data =
[[ 0.26  0.29  0.02 -0.15 -0.46]
 [-0.28 -0.20  1.80 -1.03  2.31]
 [-0.40 -0.70 -0.81  0.82  0.48]
 [ 1.29  0.31  0.48  0.33 -0.23]
 [-0.11  0.54  0.22 -0.64 -0.84]
 [-2.89 -1.33  1.93 -0.16  1.92]
 [-0.37  0.37  0.54 -1.20 -0.53]
 [-2.00  1.78  2.13 -4.08 -0.29]
 [ 1.01  2.64 -1.37  1.89  1.29]
 [-0.57  1.00  1.09 -2.85 -1.94]
 [ 2.95 -1.33  1.71  1.45  3.89]
 [-0.61  0.46  0.27  0.58  1.45]
 [-0.53  2.79 -0.96 -0.61 -1.33]]
Indices start at 1.
row 1 col 1 -> 0.26
row 3 col 4 -> 0.82
row 11 col 4 -> 1.45
row 9 col 5 -> 1.29
row 12 col 3 -> 0.27
row 11 col 3 -> 1.71
row 1 col 3 -> 0.02
row 10 col 4 -> -2.85
row 2 col 4 -> -1.03
row 5 col 2 -> 0.54
row 13 col 4 -> -0.61
row 9 col 4 -> 1.89
row 7 col 3 -> 0.54
row 6 col 2 -> -1.33
row 2 col 2 -> -0.20
row 7 col 5 -> -0.53
row 11 col 5 -> 3.89
row 3 col 1 -> -0.40
row 8 col 4 -> -4.08
row 10 col 3 -> 1.09
row 4 col 2 -> 0.31
row 10 col 1 -> -0.57
row 8 col 3 -> 2.13
row 5 col 5 -> -0.84
row 6 col 1 -> -2.89
row 9 col 3 -> -1.37
row 5 col 4 -> -0.64
row 12 col 4 -> 0.58

A =
161	108	152	138	136
34	178	163	170	129
36	176	133	87	84
48	171	167	197	164
157	109	142	105	112
38	175	132	87	87
31	179	145	125	109
66	161	172	217	185
163	107	153	143	143
130	123	120	41	63
32	178	145	129	113
164	106	152	144	146
142	117	127	60	77
33	177	135	91	82
39	175	159	173	147
50	167	122	50	56
Rows and columns are counted from 1.
row 1 col 1 => 161
row 16 col 2 => 167
row 4 col 3 => 167
row 10 col 1 => 130
row 11 col 5 => 113
row 7 col 1 => 31
row 7 col 4 => 125
row 2 col 3 => 163
row 14 col 5 => 82
row 12 col 2 => 106
row 15 col 1 => 39
row 3 col 4 => 87
row 12 col 1 => 164
row 13 col 3 => 127
row 8 col 3 => 172
row 14 col 3 => 135
row 4 col 4 => 197
row 2 col 5 => 129
row 8 col 5 => 185
row 6 col 4 => 87
row 12 col 4 => 144
row 5 col 5 => 112
row 10 col 4 => 41
row 12 col 5 => 146
row 16 col 3 => 122

arr =
 1.0   0.8   1.1   1.8  -0.4  -0.6   1.2   1.3   0.9   1.7   1.0
 1.1  -0.3   1.4  -0.7   1.7   1.9   0.5  -1.2   0.4  -0.3  -0.4
 0.3  -0.3   0.7  -1.6   2.2   2.6   0.1  -1.2   0.6  -0.7  -0.3
Indices start at 1.
(1, 1) -> 1.0
(1, 2) -> 0.8
(1, 9) -> 0.9
(2, 5) -> 1.7
(2, 3) -> 1.4
(1, 3) -> 1.1
(3, 5) -> 2.2
(2, 10) -> -0.3
(2, 9) -> 0.4
(1, 5) -> -0.4
(2, 1) -> 1.1
(3, 4) -> -1.6
(3, 2) -> -0.3
(2, 6) -> 1.9
(3, 9) -> 0.6
(2, 8) -> -1.2
(2, 4) -> -0.7
(1, 4) -> 1.8
(3, 11) -> -0.3
(3, 1) -> 0.3

X =
[[ 0.138  1.524  0.084  0.706]
 [ 0.070  0.669  1.168  0.336]
 [ 0.278  0.546  0.273  0.963]
 [ 0.227  0.695  0.442 -0.098]
 [ 0.352  0.590  0.268  0.735]
 [ 1.191  0.917  0.279  1.720]
 [-0.912  1.367 -2.396 -0.035]]
Rows and columns are counted from 1.
(1, 1) => 0.138
(6, 3) => 0.279
(1, 3) => 0.084
(4, 3) => 0.442
(6, 4) => 1.720
(3, 2) => 0.546
(4, 1) => 0.227
(7, 1) => -0.912
(2, 1) => 0.070
(7, 4) => -0.035
(6, 2) => 0.917
(3, 1) => 0.278
(4, 4) => -0.098
(3, 4) => 0.963
(3, 3) => 0.273
(2, 2) => 0.669
(7, 2) => 1.367

B =
[[335 564 576 619 641 643 677 689 693 706 723 762 744]
 [661 127 165 189 165 210 313 321 455 471 461 482 587]
 [530 354 398 423 425 495 467 492 519 505 520 521 552]
 [606 608 553 495 463 479 481 486 428 463 487 522 487]
 [674 227 252 302 269 347 388 374 436 429 502 420 464]
 [290 646 675 621 691 660 621 656 684 659 655 654 615]
 [296 460 462 505 508 578 582 638 673 736 772 803 856]
 [394 730 703 714 663 646 596 583 568 533 453 491 527]
 [641 510 480 442 425 368 337 303 277 257 219 160 132]
 [486 575 631 628 607 611 573 630 536 530 547 586 480]
 [593 349 377 405 466 432 482 480 491 524 519 518 440]
 [694 373 376 370 313 325 326 308 283 282 262 260 295]]
Rows and columns are counted from 1.
row 1 col 1 -> 335
row 3 col 3 -> 398
row 10 col 2 -> 575
row 2 col 3 -> 165
row 2 col 9 -> 455
row 7 col 5 -> 508
row 8 col 9 -> 568
row 11 col 4 -> 405
row 9 col 11 -> 219
row 11 col 7 -> 482
row 10 col 9 -> 536
row 9 col 5 -> 425
row 7 col 9 -> 673
row 1 col 3 -> 576
row 7 col 7 -> 582
row 8 col 7 -> 596
row 6 col 7 -> 621
row 10 col 10 -> 530
row 12 col 11 -> 262
row 10 col 7 -> 573
row 9 col 6 -> 368
row 2 col 4 -> 189
row 3 col 8 -> 492
row 2 col 2 -> 127
row 12 col 6 -> 325
row 5 col 12 -> 420
row 3 col 2 -> 354
row 4 col 12 -> 522
row 11 col 12 -> 518
row 2 col 12 -> 482
row 5 col 11 -> 502
row 1 col 7 -> 677
row 9 col 12 -> 160
row 6 col 12 -> 654
row 12 col 7 -> 326
row 11 col 13 -> 440
